(in the rows, 128 means zero)
Z: 3 groups of rows, each row roughly a mix of its group's hidden directions; one row fits no group:
Z (116 x 12):
[[117 196 105 102 130 118 170 109 104 114  78 124]
 [155  93  78 153 168 133  92 138 143 173 152 106]
 [172 148  89 121 104 189 111 148  90 125  93 131]
 [ 85 100 176 137 163  76 124 144 168 145 143 136]
 [ 82 109 144 160 126 143 130 171 170 127 185 104]
 [138  90 159 136 127 151 147 132 141  49 168 125]
 [137 159  88  93  71 100 152 119  80 151 120 134]
 [146 114  52 146 145 139 114 142 142 181 150 105]
 [140 192 116 137 143 103 166 159  86 122  83 124]
 [106 122  54 149 159  95 143 149 167 148 135 112]
 [116 102 108  85  59 125 122 131 136 149 177 154]
 [128 126 106 106  53 113 108  94 107 159 100 159]
 [127 120 219 132 151 119 114 134 165 115 150 144]
 [124 106 148 113 161  53 122 104  80 125 107 113]
 [ 62 112 114 112 150  94 186 136 138 101 145 112]
 [110  89 116 153 180 123 118 145 178 107 172 100]
 [ 65 119 144 120 120  84 162 145  79 148 106 147]
 [167 176 150 105 109 141 143 125  69 137  88 154]
 [129  86 156 110 146 181 150 131 138  75 173 117]
 [116 146 150 117 107 153 167 142 103  46 123 116]
 [137 117 159 130 127 180 152 119 181 192 136 130]
 [127  82  93  93 119 111 118 141 151  75 177 151]
 [160 122 124 153 171 121 121 119 143  44 144 137]
 [ 91  75 127 126 114  61 137 118 159 153 154 118]
 [127 175 166 108 104 105 170 125  94  99  87 155]
 [139 192 137  89 107 140 156 139  81 121  87 121]
 [159 130 149 100 106 170 140 122  92  55 138 120]
 [ 94  81  65 161 134 148 142 147 145 105 158 112]
 [137 110 143  74  89 125 148 131  58 100 133 112]
 [129 137  79 121  74 125 109 109 116 193 104 148]
 [161 160 107 130 110 109  99 105 151 197 110 164]
 [128 111 102 153 124  94  95 113 176 187 129 168]
 [116 148  90  96 110  94 181 171 135 156 161 146]
 [129 165  95 170 178 143 142 174 160 127 107 100]
 [128 110 121 116  67 132 170 132 104  67 159 115]
 [131 125 152 122  56 168  79  91 116 120 127 120]
 [106  76 126 172 155 149 124 155 169 104 174 128]
 [189 144 115 112 120 160 100 133  70 164 108 134]
 [129 136  64 131 176 109 156 143  87 134 105  91]
 [ 93 126 106 125  90 114  87 108 129 202 110 137]
 [163 119 207 134 140 142 137 111 112  85 122 159]
 [119 148  78 122 139 111 155 157 113 196  93 108]
 [102 123 162 142 146  88 133 148 138 210 119 120]
 [124 167  56 115 121 113 152 113  96 159  90 120]
 [147 148 131 151 169  63 126 127 156 177  98 139]
 [ 99 146  88 132 144  77 148 134 143 196 104 132]
 [134  95 188 110 119 116 101 106 162  86 169 145]
 [160 127 202 131 131 100  99 101 122  92 120 164]
 [ 94 163 103 130  70 152 145 117 135 191 123 124]
 [112 173 200 136 107 138 133 101 111 132  86 150]
 [148 138 145 160 209 155 108 133 161 141 132 154]
 [136 168 109 102 127 141 139 119  60 141  72 146]
 [161 123 185  99 133 118 138 134 100  60 139 151]
 [ 79 121 101 167 136 165 119 106 170 115 121  76]
 [142 107 164 141 174 134 116 131 139  52 143  97]
 [141 115 109 145 118 152  82 161 145 203 152 121]
 [172 154 111 121 127 176 190 140  88 103 122 124]
 [125 126 217 116 155 124 113 126 129  82 132 140]
 [134 181 122 111 136 119 127 135  53 128  83 149]
 [ 81  89 131 137 152 169 139 152 178 154 158 154]
 [ 90 132 145 111 121  74 166 116 166  97  83 147]
 [ 72  92 135 138 154 108 156 127 168  90 169 115]
 [139 142  86 149 132  90 127 135 127 212 110 137]
 [102 102  78 103 135 106  95 101  88 182 117 124]
 [180 152 195 113 140 167 105 133  98 112 127 140]
 [106 166 146  94 116  71 155  80 138 115  93 131]
 [146 125 106 167 206 111 140 153 135 135 120  86]
 [129 147  72 136 101 142 134 126 111 200 101 103]
 [174  97 137 119 177 131 135 106 124  79 146  79]
 [128 110  73 102 104 159 125 124  87  79 155  97]
 [ 87 139 101 129  94 144 129 131 149 212 136 122]
 [109 123  60 154 131 115 120 143 153 196 124 125]
 [130 113 155 124  86 184 127 120 139 115 196 105]
 [142 112 175 124 148 142 115 121 137  48 161 146]
 [144 135  79 119 143  63  82 108 144 165 125 131]
 [186 125 135 115 123  67 111  92 107  97 134 162]
 [ 92 112 129 145 172  69 154 137 172 154 113 152]
 [127  98 148 157 144 141  97 175 152 184 172 127]
 [132 129  43 137 118 144 112 124 111 181 135 108]
 [ 73 127  71 159 141  97 161 138 150 153 146 109]
 [122 129  63 153 119 155  89 122 132 154 110  72]
 [128  82 154 162 121 159 113 122 185  89 160 107]
 [104 133 135 173 148 178 163 171 158 111 120  89]
 [175 109 114 108 118 129 168 119 124  65 171 104]
 [103 102 167 146 157 117  96 108 170  69 142 149]
 [146 104 199 138 127 147  82 152 159 146 160 137]
 [127 178 199  86 127 100 144 120 127 123  98 138]
 [192 149 168 122 162 133 105 105 106  79 114 130]
 [143 105  63 126  82 146 114 122 124 179 151 102]
 [151 143  84 139 134 188 123 128 100 167 106  81]
 [135 132  45 152 135 170 121 127 143 151 138  94]
 [ 84 110  91 142 134  67 139 115 165 175 133 124]
 [126 161  72 112 124  90 153 134  85 170  99 110]
 [104 122  64 135  89 128 125 120 129 197 119 112]
 [176 111 155 140 149 183  88 108 129  82 143 142]
 [123 133 186  99 119 116  88 106  92 118 120 187]
 [149 163 145  87 129 100 106 107  57 107 103 139]
 [144 146 141 133  82  91 142 119  97 201 104 135]
 [126 147 140 103 176 139 184 184 111 115 135  95]
 [142 133  77 118  61 163 117 108 109 172 129 119]
 [172 150 157 113  97 109 136 106  88  78 109 169]
 [108  64 161 128 140  96 143 122 148  83 165 101]
 [165 172 144 103 136 150 161 140  72  95  91 131]
 [ 75 111  90 162 160 135 156 142 155 110 174 105]
 [122  99 110 125 103 117 151  84  92  56 146 111]
 [142  93 188  92 118 147 108 106 123  78 163 122]
 [168 169 153 133 161 108 167 139  98  75 108 141]
 [ 96 140 176 171 148 147 171 175 147 101 112 123]
 [126 136 149  84 144  95 150  61 105  82 127 123]
 [ 73 100  82 126 149 114 176 126 147  82 129 119]
 [ 68 106 108 139 155  84 121 150 159 176 130 146]
 [ 80 132 122 146 128 121 190 151 129  63 129 118]
 [117 148  60 130  90 130 136 120 118 184  93 116]
 [167  81 110 174 117 136  76 122 125 164 158 134]
 [ 71  89  91 149 126 125 138 151 180 131 163 109]
 [108 153  89 141 125 111 191 154  96 100  84 133]]

one row of each group, then the others: which group is each in?
[ 95 126 158 117 136 131 162 112 144  42 141 119] : X
[137 100 202 114 117 133 130 113 180 112 167 139] : N
[ 81 117 201 135 110 134  98 106 160 145 142 152] : C

[122 129 110 142 178 129 178 159  97  93 113  79] : N
[100 191 114 127 111 129 167 142 130 191 109 144] : C
[157 157 174 106 121 111 137 129  92  55 129 137] : N
[132 101 105 153 123  89  95 117 173 191 112 150] : X
[168 111 165 149 170 182 105 125 118 100 150  93] : C
[144 177  97 132 161 171 151 109  80  90 127 114] : X
[ 85 138 120 149 143 137 183 202 130 114 123 125] : X
[134 143  49 164 134 143 117 140 130 182 112 128] : X
[177 133 165 117 163 128 136 135  94  59 123 139] : C
[104 122  79 146 159 164 138 133 163  79 143  85] : C
[149 114 142 128 122 186 111 113 136  63 176 119] : C
